In the data rows, zero lies at 4.5, halfway between 4 and 5.
Here are some points:
array([5, 5, 5, 5, 5, 6, 4, 4, 4])
array([5, 3, 6, 5, 5, 5, 4, 4, 4])
array([7, 4, 4, 5, 3, 3, 2, 5, 3])
array([5, 6, 3, 3, 7, 4, 4, 4, 4])
array([4, 3, 5, 5, 6, 4, 4, 4, 4])
array([2, 0, 8, 5, 3, 4, 4, 6, 8])
array([6, 5, 3, 6, 4, 4, 4, 5, 4])
array([7, 5, 4, 6, 3, 6, 4, 6, 5])
array([4, 5, 4, 4, 5, 4, 4, 5, 3])
array([3, 4, 4, 7, 5, 3, 3, 6, 3])
array([4, 6, 4, 4, 3, 3, 2, 4, 5])
Then 12 other points, each followed by its number:
array([3, 1, 6, 6, 2, 4, 5, 5, 6]) 0
array([9, 6, 5, 5, 4, 6, 5, 9, 6]) 1
array([5, 5, 5, 3, 1, 6, 7, 3, 4]) 2
array([8, 4, 6, 7, 5, 5, 4, 7, 6]) 3
array([3, 5, 4, 4, 2, 4, 4, 5, 4]) 4
array([1, 4, 3, 5, 5, 3, 5, 5, 5]) 5
array([5, 4, 5, 5, 5, 4, 4, 4, 4]) 6
array([5, 6, 4, 3, 7, 4, 5, 3, 4]) 7
array([4, 2, 6, 5, 5, 4, 3, 5, 5]) 8
array([3, 2, 7, 5, 6, 5, 1, 5, 3]) 9
array([0, 0, 9, 6, 4, 3, 6, 7, 4]) 10
array([8, 5, 3, 5, 3, 6, 4, 3, 6]) 11
Which of these numbered points is nearest to each point below by angle, seen from the average point of the first points? Its number follows each.
array([5, 1, 5, 4, 5, 3, 6, 5, 4]) > 10
array([6, 5, 4, 6, 3, 6, 3, 7, 6]) > 1
array([7, 3, 4, 5, 3, 5, 4, 7, 5]) > 1
array([2, 5, 3, 6, 6, 4, 4, 5, 5]) > 5
array([5, 7, 2, 2, 8, 2, 6, 4, 4]) > 7
array([6, 9, 2, 4, 8, 5, 6, 1, 0]) > 7
array([2, 5, 3, 7, 6, 4, 4, 6, 5]) > 5
array([2, 5, 3, 7, 5, 3, 3, 6, 4]) > 5
array([6, 6, 4, 6, 4, 6, 4, 4, 5]) > 11
array([3, 3, 4, 8, 5, 3, 3, 6, 4]) > 10
array([6, 1, 5, 7, 5, 5, 5, 5, 5]) > 3
array([9, 6, 5, 5, 5, 5, 5, 6, 8]) > 1
array([2, 1, 6, 7, 1, 5, 4, 6, 7]) > 0
array([5, 8, 4, 5, 3, 6, 3, 2, 4]) > 11
